In the rows, 128 means zero.
Each path below is one point turned by a fixed rotation once a step. After each direction that follows a path, write how fast that rotation turns it, in deg/step (0 if it stays still).
Each turn is a multiple of 5 degrees from 10 to 175, or 0.
Each row of a path follows its step; steps can be skipped.
Path 1:
step 0: [125 128 127 140 131 130 110 142 133 132 120 138 135 126 120 109 107 127
 125 123 136 129 116 125 131 122 133 122 128]
step 1: [110 126 132 141 134 118 131 127 122 141 116 133 118 128 127 124 128 127
 110 132 138 116 111 133 124 127 128 135 124]
step 2: [107 117 141 134 132 137 126 125 125 115 128 119 129 122 138 131 113 135
 119 126 123 134 118 135 125 134 123 139 139]
step 3: [121 114 135 128 109 123 131 144 114 118 119 118 123 126 132 125 121 119
 126 131 126 139 133 128 132 124 135 141 119]
step 4: [131 122 121 119 129 122 122 121 126 119 139 119 114 136 140 103 125 120
 128 138 122 123 126 128 124 119 135 143 126]
step 5: [128 127 130 124 127 125 115 128 121 124 144 129 132 125 137 112 135 127
 123 104 137 130 126 139 145 122 133 129 124]
step 6: [132 135 127 125 115 121 114 123 126 131 121 133 128 134 140 133 127 116
 112 128 135 128 127 147 134 113 113 128 134]
step 7: [119 124 128 119 129 129 125 116 132 127 121 142 142 125 129 134 116 117
 129 117 127 113 137 134 127 125 125 150 135]
step 8: [122 129 148 118 137 128 125 131 136 115 109 137 122 132 120 124 133 114
 128 116 132 140 136 126 127 126 127 136 126]
step 9: [113 137 132 125 132 126 124 117 130 118 126 131 131 119 115 114 123 118
 123 146 122 133 133 128 131 111 137 121 125]
Speeds:
[129 129 132 128 125 128 122 126 126 132 125 127 123 122 126 134 127 129
 125 124 126 122 126 128 128 131 126 129 132]
70
[124 128 128 133 129 132 125 123 123 132 125 123 131 133 131 127 130 122
 130 125 127 130 130 124 126 126 128 126 127]
0
[132 129 126 133 128 132 127 130 130 124 128 125 133 128 128 128 132 126
 122 128 135 121 124 128 129 126 129 128 130]
70
[130 125 132 131 125 129 129 134 129 130 125 131 122 131 128 129 132 126
 125 126 131 129 132 130 128 129 128 125 120]
145
[121 133 126 130 128 129 130 126 128 126 131 125 126 124 132 133 129 130
 123 128 128 131 132 133 130 127 127 122 128]
95
Path 2:
step 0: [121 136 117 120 142 129 123 131 130 126 123 121 127 127 122 134 154 124
 132 124 119 134 130 128 136 125 139 128 133]
step 1: [121 132 125 132 116 133 118 130 138 131 118 128 120 131 120 129 145 127
 124 120 129 114 119 127 122 120 121 130 114]
step 2: [140 115 125 140 130 132 126 142 122 122 121 148 126 134 127 133 123 120
 123 128 125 116 125 119 133 126 123 126 121]
step 3: [136 130 137 113 146 120 119 129 117 126 127 142 130 129 124 135 133 137
 134 124 124 128 120 122 139 131 134 118 136]
step 4: [114 137 125 126 128 125 130 121 142 127 130 139 125 130 119 132 147 138
 122 116 118 130 127 130 135 124 133 131 134]
step 5: [138 128 121 137 119 140 123 132 138 123 120 128 131 119 128 136 149 119
 121 122 121 128 130 122 126 129 117 131 116]
step 6: [132 117 127 125 134 116 121 144 122 121 115 132 130 133 129 140 131 122
 139 128 129 118 125 118 126 124 134 126 112]
step 7: [126 133 132 118 141 120 116 132 128 124 133 148 117 135 117 118 129 128
 124 126 123 126 118 131 136 117 132 118 125]
step 8: [139 137 120 130 123 129 130 120 134 135 133 147 128 125 122 133 137 147
 118 121 119 127 122 119 133 131 120 133 129]
step 9: [133 121 124 138 133 125 128 140 136 127 124 132 132 119 134 144 150 126
 133 125 120 130 141 124 130 140 132 128 129]
Speeds:
[127 127 127 122 134 132 126 129 128 127 133 130 134 133 129 128 123 130
 132 125 126 131 128 129 128 123 128 126 127]
95
[134 127 135 126 129 126 132 133 127 130 129 126 127 131 123 129 125 128
 123 130 130 124 128 130 132 124 127 129 125]
80
[125 127 127 124 125 132 129 123 133 128 126 132 128 130 121 123 128 130
 124 129 128 126 132 130 125 128 123 128 126]
110
[129 122 128 129 126 131 131 127 130 127 129 126 125 128 130 127 129 125
 133 125 133 122 129 125 127 127 130 120 123]
85
Path 3:
step 0: [124 133 138 138 128 133 117 130 112 133 128 145 120 122 128 127 139 126
 124 128 118 136 119 127 123 115 130 124 120]
step 1: [126 133 123 134 130 139 146 132 127 137 133 122 129 123 126 127 146 128
 136 127 140 133 126 126 135 130 136 147 126]
step 2: [125 131 118 138 125 128 131 108 133 129 128 126 122 133 126 132 122 135
 138 136 124 145 133 129 140 122 115 124 138]
step 3: [128 134 146 128 117 117 126 121 125 135 139 141 110 116 131 139 134 124
 126 131 125 131 130 125 128 131 130 123 118]
step 4: [126 137 127 124 143 133 136 138 139 138 134 123 116 120 117 122 129 122
 140 120 134 122 135 127 139 122 134 132 124]
step 5: [132 115 121 130 119 122 114 117 137 131 135 119 129 128 123 122 124 127
 129 129 136 142 129 137 141 113 128 123 131]
step 6: [118 129 126 129 125 117 119 133 130 125 139 146 111 117 133 122 132 136
 127 127 134 136 118 124 115 130 128 128 127]
step 7: [120 134 128 128 141 134 124 135 126 130 134 124 125 134 120 117 151 129
 139 133 123 122 127 121 139 124 141 126 131]
step 8: [124 122 126 136 124 124 125 113 143 124 130 114 130 132 129 124 140 125
 121 132 139 142 138 128 136 135 124 137 137]
step 9: [124 136 130 135 125 118 122 131 142 124 127 137 116 122 144 127 124 136
 137 137 117 132 136 120 121 135 126 116 129]
Speeds:
[131 125 132 127 127 126 128 133 133 130 126 128 127 124 126 127 120 125
 128 124 128 127 132 130 128 124 130 125 125]
60
[130 125 131 124 125 124 130 128 128 124 130 136 128 129 125 129 127 133
 130 128 123 131 126 122 127 128 126 126 126]
110
[128 128 129 128 128 127 126 128 131 127 131 126 126 128 130 134 129 132
 127 127 123 131 128 137 121 126 125 126 132]
115
[123 126 125 126 124 128 122 123 128 128 121 132 126 123 131 128 125 130
 128 128 125 128 128 132 131 133 129 129 127]
115
Path 4:
step 0: [117 137 125 145 122 124 116 132 128 137 136 124 120 125 129 123 115 131
 122 124 140 132 134 125 127 128 132 129 119]
step 1: [126 126 132 127 143 129 137 119 136 124 122 137 139 139 138 133 122 125
 125 120 117 122 125 138 123 126 136 133 132]
step 2: [139 129 111 133 119 119 124 130 129 133 128 122 126 133 137 121 139 125
 136 129 120 134 126 117 128 126 121 112 122]
step 3: [136 133 135 114 125 133 133 124 121 120 133 126 130 127 117 125 130 144
 126 121 130 123 126 129 137 115 134 143 124]
step 4: [134 119 127 132 127 130 129 138 127 134 123 124 121 129 128 134 115 123
 120 141 129 122 124 128 128 149 117 129 116]
step 5: [109 136 136 129 128 118 120 121 128 135 134 132 130 139 134 121 126 127
 130 117 134 118 140 126 130 124 129 134 136]
step 6: [147 115 122 131 140 124 138 134 134 124 120 133 127 124 138 128 129 124
 126 120 121 134 130 128 128 131 140 124 131]
step 7: [124 130 121 126 108 127 127 127 129 128 132 110 143 130 119 124 129 135
 141 124 130 124 124 126 126 122 128 119 120]
step 8: [127 124 137 127 138 130 132 129 126 116 132 132 118 124 131 126 124 147
 112 136 123 130 128 127 125 125 123 137 117]
step 9: [128 131 124 140 129 120 127 123 123 134 127 127 129 136 127 134 123 118
 138 129 133 120 123 140 141 143 113 126 130]
Speeds:
[133 125 125 135 133 133 130 127 126 126 126 130 131 131 122 130 129 127
 128 125 129 126 124 128 125 132 128 132 131]
140
[132 131 132 125 127 129 126 128 124 127 130 130 123 127 126 128 128 130
 130 133 131 123 126 127 134 133 122 131 130]
70
[132 130 134 126 132 133 132 131 128 127 122 129 125 125 130 126 128 127
 127 126 122 125 132 132 124 128 125 126 126]
155
[126 131 125 124 128 127 126 126 123 126 131 128 128 123 130 120 126 129
 126 124 126 132 126 129 124 132 128 133 131]
145
[126 130 127 126 133 129 126 127 126 127 125 129 122 131 126 132 127 137
 125 125 128 129 130 127 131 127 134 126 130]
145
Path 5:
step 0: [128 110 128 131 147 142 141 131 136 121 119 127 130 126 124 123 125 128
 127 135 118 132 128 114 116 127 133 112 132]
step 1: [114 127 130 129 136 131 120 142 132 137 141 115 131 131 125 145 142 123
 122 123 127 132 135 134 137 134 118 124 142]
step 2: [115 136 115 116 132 125 125 127 126 122 125 142 136 129 126 137 117 129
 112 131 121 133 121 111 136 124 129 118 115]
step 3: [127 119 133 131 133 136 115 119 137 121 136 124 111 117 135 127 133 113
 125 143 126 135 131 132 136 134 144 118 133]
step 4: [118 131 133 124 122 147 130 139 139 139 131 127 129 140 141 125 125 130
 115 123 114 138 136 122 115 130 119 123 123]
step 5: [109 140 111 134 133 126 127 118 135 130 120 123 121 133 124 142 136 116
 130 128 128 116 121 138 126 135 129 113 124]
step 6: [131 110 126 127 143 142 142 124 126 129 129 142 127 121 126 134 136 116
 118 132 109 129 130 122 132 127 126 135 119]
step 7: [123 130 118 136 128 135 131 128 143 136 140 110 120 131 125 135 122 123
 122 125 140 139 139 116 137 132 122 128 140]
step 8: [111 121 120 124 122 135 134 149 120 122 125 135 132 134 123 135 120 124
 120 136 125 120 128 123 124 124 140 110 124]
step 9: [119 124 133 131 152 133 111 126 123 131 133 119 113 116 129 131 141 121
 125 119 127 135 126 126 132 125 129 115 120]
Speeds:
[123 128 126 125 127 123 129 127 132 129 126 129 132 129 128 128 129 125
 125 129 134 123 126 129 126 120 132 128 124]
120
[127 127 127 130 123 126 126 130 131 123 128 131 127 138 126 130 129 128
 125 123 130 132 128 130 129 129 124 128 128]
120
